In the rows, zero is written as 128.
A state moves one step at a time under one of 7 hidden systems, and each row is a state written as 18 numbers. Each run below is a few steps of one system.
run 1, nabe, 10 rows:
[[159 122 173 117 150 100 145  99 145 135 130  40 122  97 107 141 117 106]
 [165  99 111  85  77 113 110 139 107  97 112 106 160 132 157 137 182  90]
 [105 111 108 153 133 105 114 188 115  87 138 151 194 102 148 134  77 131]
 [ 81 140 135 177  91  91 154 163 157 156 111  89 101 150 108 106 102 112]
 [121 159 166  97 110 115 160 129 117  89  96 160 117 170 113  87 178 150]
 [ 73 161  89 148 152 164 114  93 104  98 153 192 133 128 144 116 134 107]
 [128 123 112 156 133 163 115 133 148 207 128 158  80 150 120 135  98 173]
 [166 146 190 105 185 139 158  75 147 139 135  99 102 118 103 129 148 150]
 [164 107  87  85 115 163  99  70 107 121 138 110 135 112 151 150 167  83]
 [164  76 110 132 146 126  90 180 119 138 146 130 166  99 161 163  87 156]]
run 2, nabe:
[[143  72 121 139 117 164  89 122 130 121 129  62  87 114 156 116  88  92]
 [160  86 123 103 124 115 174 195 132 122 156  86 146 117 135 131 167 170]
 [ 93 137 124  98  88 100 128 113 155  52 147 102 137  97 146 128  81 107]
 [106 150  90 134  98  99  97 212 101 128 127 123  93 145 118 140 156 137]
 [100 188 153 129 127  82 157 124 173 121 131 185 167 129 114 141 113 158]
 [100 180 125 148 128 134  86  89  96 141  83 140  85 152  90 119 128  82]
 [152 130 140 143 161 139 139 120 115 184 123 197 158 160 141 133 180 154]
 [135 119 146 152 162 184 123  55 147 131 111 129 138 111 116 110  73 100]
 [165  63 123 126 138 152 137 132  88 180 132  80  92 147 143 115 173 128]
 [161  87 148  99 130 153 154 123 174  73 159 117 172  96 169 121 116 147]]
run 3, meruz (10 x 18):
[[126 137 104 155 108 122  93 102 142 164 145 136 134 142 179 157 179  65]
 [178 120 136 101 137 167 122 136 124 122  74 166 158 125  90 121  89 173]
 [101 100 153 183 177 117 132 100 104 147 160  84 116 122 159 114 126  79]
 [176 118 130  87  61 169 127 133 178  95  96 129 131 146 141 111 156 129]
 [ 91 102 115 134 186 125 150 158  62  92 166 120 135 102 123 109 105 153]
 [119 134 115 152  63 119 116 152 210 149 140  98 104 138 158 143 126 106]
 [132 153 147  73 148 112 166 136  96 105 113 137 121 126  69 118 131 191]
 [ 75 151  97 162 130  94 104 102 118 142 175 139 130 124 168 157 145  79]
 [183 149 122 103 101 150 103 151 152 157  68 156 135 140  84 148 116 163]
 [101 122 166 160 204  98 150  78  82 150 151 126 143 122 133 121 118 115]]
run 4, zuga:
[[ 89 169 122 117 135  84 140 105  80 113 128 191 164 146 126 131 171 120]
 [125 148 102 150  83 131  72 156 129 154  67 169 127 156 110 134  96 114]
 [133 154 166 186 183 131 151 115 138 199 108 126 126 144  86 122 139 122]
 [152 109 170 131 114 162 117  55 152 120 102 144 133 154 169  98 141  86]
 [173  85 122 139 177 196  89 162 104 125 140 126 110 118 150 122 134 149]
 [133  97 110 134 132 141 161 114 190 140 180 108 165  87 155 150  93 141]
 [124 107 136  83 104 125 142 127 131  81 147  53  67 116 131 110 118 137]
 [113 141 111  89 146  89 144 152  89  89 179 147 149 113 148 150 180 157]
 [ 99 155  72 110  68 103 108 151 134 112 105 147 149 116  98 151  76 127]
 [100 164 147 154 143  72 146 145  98 183 108 107  96 154  81 132 145 130]]
run 5, kefu:
[[140 131 124 158 102 182  98 158 167 140  96  93  63 143 109 105 113 119]
 [139 105 156 108 171 122 205 128 127 136 170 119 146 122 130 120 164 182]
 [117 136 115  89  86 150  85  89 154  68 141 121  86 116 160 128  97 114]
 [153 130 107 124 158 112 121 213  96 150 143  99 119 113 101 157 159 169]
 [106 143 144 111 116  79 135  83 163 103 151 152 182 103 156 156  80 124]
 [128 151 113 132 116 112  81 139  78 138  85  85  92 137  90 134 148  76]
 [136 114 135 143 150 105 147 140 112 147 134 195 205 142 158 137 157 144]
 [103 141 113 161 100 166 109  88 151 125  85 123 120 129 100 103  64  80]
 [140  98 157 151 153 122 167 153 100 187 129 109 103 168 131 106 192 147]
 [128 134 138 106 113 180 143  82 180  61 133 173 149 123 151 100 116 134]]
run 6, zuga (10 x 18):
[[155 121 154 143  97 130  65 134 166 153 117  97  70 150 170 141 127 103]
 [176 142 140 109 201 171 155 103 121 122 138 120 156  96  91 138 168 140]
 [121  71 107 113  95 114  98  87 115 123 144 122 145 115 188 141  75  99]
 [165 121 130 129 138 127 131 216 135 119 136  60 115 109 106 135 161 142]
 [ 89 123 119 103 127  99 196  82 114 100 144 145 189 111 119 115 111 130]
 [103 114 117 131  71 107  87 190 104 104 109 119  79 160 153 109 126 122]
 [119 179 124 147 166 128 177 157 141 148 131 171 166 128  79 132 163 165]
 [ 84 134 132 136  83 125 110  63 140 133  98 157 103 156 138 107  73  99]
 [166 148 154 149 166 149  98 167 122 160 124 124  78 154 128 131 196 143]
 [144 138 123 120 148 162 133  53 161 129 131 173 189 103 129 145  97 118]]
run 7, gegur:
[[147  67 123 145  84 153 144 117 159 175 122 155 144 166 181 111 138 129]
 [142 110 183 130 159 142 128 179 134  79 121 101  93 124 125  91  93 171]
 [ 90 103  91 137 123 159 187 111 127 142 180 115 105 140 149 100 179 124]
 [130 149 130  72  91 121 103 142 160  97 141 134  73 126 135 143  94 186]
 [ 82 169  92 145 175 113 143 130  92 125 171  96 116  96  92 144 152 106]
 [139 162 109  87  70 103 109  73 167 155 116 157 139 135 132 172 130 119]
 [140 160 147 138 184 101  81 147  72 105  99 123 156 103  92 146 113 108]
 [144 107 104 161 101 138 138 101 153 180 111 145 194 140 149 135 154  74]
 [169 100 190 123 134 126 102 147 121 114  71 133 132 140 125 105  73 154]
 [116  85 130 179 157 155 170 150 114 132 154 114 144 143 157  88 180 106]]
run 8, gegur (10 x 18):
[[168 170 144 145 166 140 138 112 158 148 119  85 150 104  86 150 176  88]
 [159  90 132  82 125 131 111  55  90 129 112 165 169 127 154 135 111 124]
 [157  93 131 165 131 128  75 205 118 114 122  86 136 120 158 133 129  96]
 [138  79 125 125 107 133 210 120 155 159 118 101 170 128 103 104 111 145]
 [ 98 106 178 114 109  91 121 131  98  82 126 132  87 163 175  86 120 138]
 [114 150  77 138 112 162 161 199 142 108 141 128 124 131 102 113 183 144]
 [ 74 145 111 123 114 117 142  90 145 144 145 172 112 127 122 133  53 167]
 [116 197 158 154 157 112  93 129 128 134 128 106  67 142 114 140 174 100]
 [161 158  96  93 147 164 141  80 138 135 132 176 181 107 103 158 155 139]
 [132 112 129 148 145 127  42 110 102 128 121 127 121 113 162 149  68  93]]
run 9, buk, 10 rows:
[[114 101 114 142  95 148  99 142 143 169 142 114  43 157 160 121 104 146]
 [151 155 169 102 159 116 172 145 180  99 167 105 132 101 119 142 146 179]
 [ 92 145  84  96 111 145 125  37 114 121 141 124 105 113 118 133 107  95]
 [155 140 127 104 127  74  71 176 107 145 145 122 106 127 151 183 152 152]
 [124 156 115 135 136 105 161 117 143 115 111 122 212  89  78 145 103 100]
 [127 114 138 138 105 110  95  96  70 168  77 124 100 172 130 113 141  81]
 [160 123 151 144 160 132 124 194 124  88 126 158 188 127 151 121 170 140]
 [ 95  91  87 166 101 178 157 114 137 146 105 135 144 135 110  86  74 108]
 [143 112 192 139 138 121 124 158 141 147 132 116  57 170 161 104 152 166]
 [121 148 114 107 148 181 173 109 170  67 166 144 150  97 121 115 141 146]]
run 10, meruz:
[[146 146  82 115 167 160 135  81 110 146 127 132 178  86  76 159 123 109]
 [151  78 154 131 105  92  76 108 103 168 101 118 126 145 170 141  88 105]
 [175 139 175 139 158 150 144 142 147  83  94 107 181 116 108 109 161  99]
 [ 91  63  83 129  92 145 162 104  88 127 128 117 140 138 145  87 113  98]
 [132 124 158 154 109 126  99 219 149  86 115 132 108 151 157 102 125 146]
 [ 90 145 105 143 143 148 215 131 155 136 160 114 127 120  87 105 146 151]
 [ 85 143 121 101  84 103  96 113 126 122 144 153  54 157 159 130 113 150]
 [153 189 120 128 181 135 116 164 139 136 151 147 136 108 100 170 174 160]
 [116 123 104 115 122 119 134  45 137 186 138 142 135 117 124 160  76 127]
 [181 148 182 112 150 111  58 123 104 118  91 113 109 132 133 147 144 110]]
run 11, Rase (10 x 18):
[[124 173 121 146 164 111 124 169  85 171 121 156 115 152  90 144 186 153]
 [102 147 138 153 135 143 126  57 170 148 130 191 151 132 145 130  78 120]
 [170 126 133 148 143 170  70 139 113 167  93  92  73 143 112 128 146 105]
 [159 106 162 138 175 133 176  98 152 153 160 139 180 122 157 133 165 139]
 [151  92 108 102 100 185  89 102 132  73 114 100 121 108 147 111  99  92]
 [149  82 122 125 137  98 156 207 107 141 160  85 137 123 143 136 163 161]
 [ 99 146 132  97  91 111 168  97 171  60 134 121 161 103 122 115  90 119]
 [102 131  88 105 109 104 101 169  52 124 124 116  78 143 109 130 145 138]
 [ 98 173 144 149 127  77 152 144 171 143 142 189 170 136 134 149 118 159]
 [101 164 111 144 125 157  97  83 108 139  83 129  84 138  76 112  91  92]]
run 12, Rase (10 x 18):
[[122 101 119 155 171 100 118 157 108 116 182  74 151  85 159 155 130 100]
 [147 116 102  80  46 104 158 110 163 129 105 101 164 124 116 141 132 112]
 [112 125 149 112 158  72 111 155  44  87 114 124 143 120 117 121 108 133]
 [ 79 145 105 162  65  97 144 148 157 131 123 163 153 160 153 116 151  98]
 [125 142 149 125 131 138 131 134 104 139  66 156 107 154  67  97  80 166]
 [ 86 153 164 184 167 125 125 117 132 138 163 149  86 158 168 107 167 114]
 [166 144 107 111 114 210 128 105 172 146 102 170 118 139 104 122 138 154]
 [136  98 148 154 208 149 104 126 109 139 174 101  97 100 153 137 100 143]
 [165 131 111 108  92 154 140 109 202 133 149  85 133 111 144 152 175 101]
 [159  95 113  73 161 124 128 117  67 105 133 104 156  88 105 147 102 149]]
run 13, kefu (10 x 18):
[[151  88 168  98 126 130 149  70 159 129 151  66  93 119 157 122 118 127]
 [174 106 121  78 115 149 108 165 117  66 137  88 117 115 148 130 180 127]
 [119  93  79 104 112 110 129 176 118  99 160 132 173  90 142 151  76 164]
 [ 95 146 148 143  95  50 118 162 144 124 117  84 116 126 120 139  84 113]
 [104 169 140 115 131  68 151 127  78 109 112 145 159 146 107 126 187 106]
 [ 87 151  92 149 122 140  87 109  94 130 108 214 143 150 135 124 109 111]
 [122 154 136 201 156 149 128 147 154 202 103 143 116 150  92 123 120 127]
 [139 131 173 127 154 149 177  39 154 157 127 133 125 144 125 108 155 121]
 [165 104 119 108 134 210  93 101 119 110 127 120  78 137 151 110 160 117]
 [169  82 108 125 142 172 141 178 165 136 164 112 142 101 142 141 115 179]]
run 14, buk:
[[130 178 100 124  94 142  81 152 147  98 128 105  90 128 130 144 181  84]
 [136  93 103  87 138  89 168 133  82 151 140 137 183 109 112 150 113 175]
 [ 93 171 159 176 121 104  82 112 145 110  98 127 118 137 134 121  89  70]
 [165 121 111 106 124 141 161 161  97 153 108 124 138 151  97 121 215 144]
 [101 105 147 151 156 131 118  98 117 107 132 186 171 122 163 113  57 130]
 [137 144 108 167 100 170 109 181 165 155 111  97  74 151 111 116 161 112]
 [148  91 164  94 162 122 192  95 127 135 153 139 157 123 137 121 125 185]
 [102 157 114 144 118 168  70 100 152  84 136 123  80 118 148 121 102  82]
 [159 106  97  90 116 108 157 174 120 171 159  99 122 124 121 163 173 177]
 [104 149 165 126 141  93 124  71 146  88 125 133 159 101 129 131  54 108]]

Which system made each run below?
run 15 (2 x 18):
[[118  85  94 120 106 152 142 142 134 174 149  94  63 132 123 123  88 173]
 [106 155 168 109 149  77 158 123 151 105 186  87  92 114 143 140 151 152]]
 => gegur
run 16 (2 x 18):
[[169  76 158  62 144 126 147  91 104 102 136 123 149 110 143 126 108 169]
 [104 113  93 147 129 118  91 180 120  79 174  93 136  93 167 143 119  94]]
 => zuga
run 17, 2 rows:
[[149 131 163  99 138 129 144  22 139 170 115 138 123 138 122 135 120 126]
 [168 142 121 125 164 161  51 131 115 102 144 117 114 106 157 160 167  96]]
 => buk
run 18, 2 rows:
[[187 137 132 100 171 157 133 148 135 138 140 168 160 116 118 154 166 187]
 [119 113 109 133 138 146 100  76 151 124 156  98 122  84 144 151  55 102]]
 => kefu
run 19:
[[118 136 151 109 131 129 123 120 171  44 168  86 114  89 159 125 106 119]
 [100 121  65  81  79 109 147 128 102 125 155  83  91 121 114 138 146 127]]
 => buk
run 20, 2 rows:
[[130 105 164 143 148 149 211 105 149 164 128 110 118 147 107  85 142 156]
 [133 102 134  84 120 178 127  69 115  71 140 115  88 132 160  92 145 116]]
 => nabe
run 21 (2 x 18):
[[106 124  77 159 104  95 150 172 139 200 137 124 153 126 105 159 113 140]
 [117 161 196 127 111  89 160 105 156 109  85 102 113 149  95  95 117 115]]
 => zuga
run 22 (2 x 18):
[[152 133 153 150 151 133  59 116 112 174 123 159  91 162 174 145 159 116]
 [185 120 111 132 147 176 141 159 173 123 131 126 196  93 114 146 135 138]]
 => buk
run 23:
[[127 145 193 137 135 127 133 106 181 131 151 145  72 161 173 113 152 154]
 [142 152  83  83 148 196 134 109 143  91 159 133 115  93 101 139 141 156]]
 => buk
run 24 (2 x 18):
[[149 141 190 143 117 114 136  76 156 135  73 108 146 146 114 109 134  74]
 [137  86 102 128 140 176 139 111  63 124 119 135 138 148 136  91 187  98]]
 => kefu
run 25, 2 rows:
[[124 156 183 149 148 138 165  96 193 145 150 100  82 139 131 110 154 131]
 [131 133  99  56 115 161 126  80 101  90 149 147  92 130 137 126 163 148]]
 => meruz
run 26:
[[162 126 153  55 117 143 148  95 136 106 129  96  76 129 113 120 144 168]
 [112 146  99 117 172 129 108 151 102  77 194 144 144  91 158 155 157 135]]
 => Rase
run 27 (2 x 18):
[[157 112 110 117  85 148 106 177 128 144 118  96  69 160 139 123 191 128]
 [128 133 153 120 179 126 184 128 144 101 154 157 184 100 116 127 105 179]]
 => Rase
run 28:
[[101 164 158 143 180  76  86 103  88 107 150 114 118 106 140 152 116  91]
 [176 143  93 113  90 152 124 116 152 156  93 123 168 131 105 152 185  88]]
 => gegur
run 29, 2 rows:
[[133 125 133 140 105 100  94 125  95 126 106  79 118 143 145 127 176  47]
 [177 104 133 117 147 136 146 157  92 132  85 156 202 130 104 123 147 147]]
 => zuga
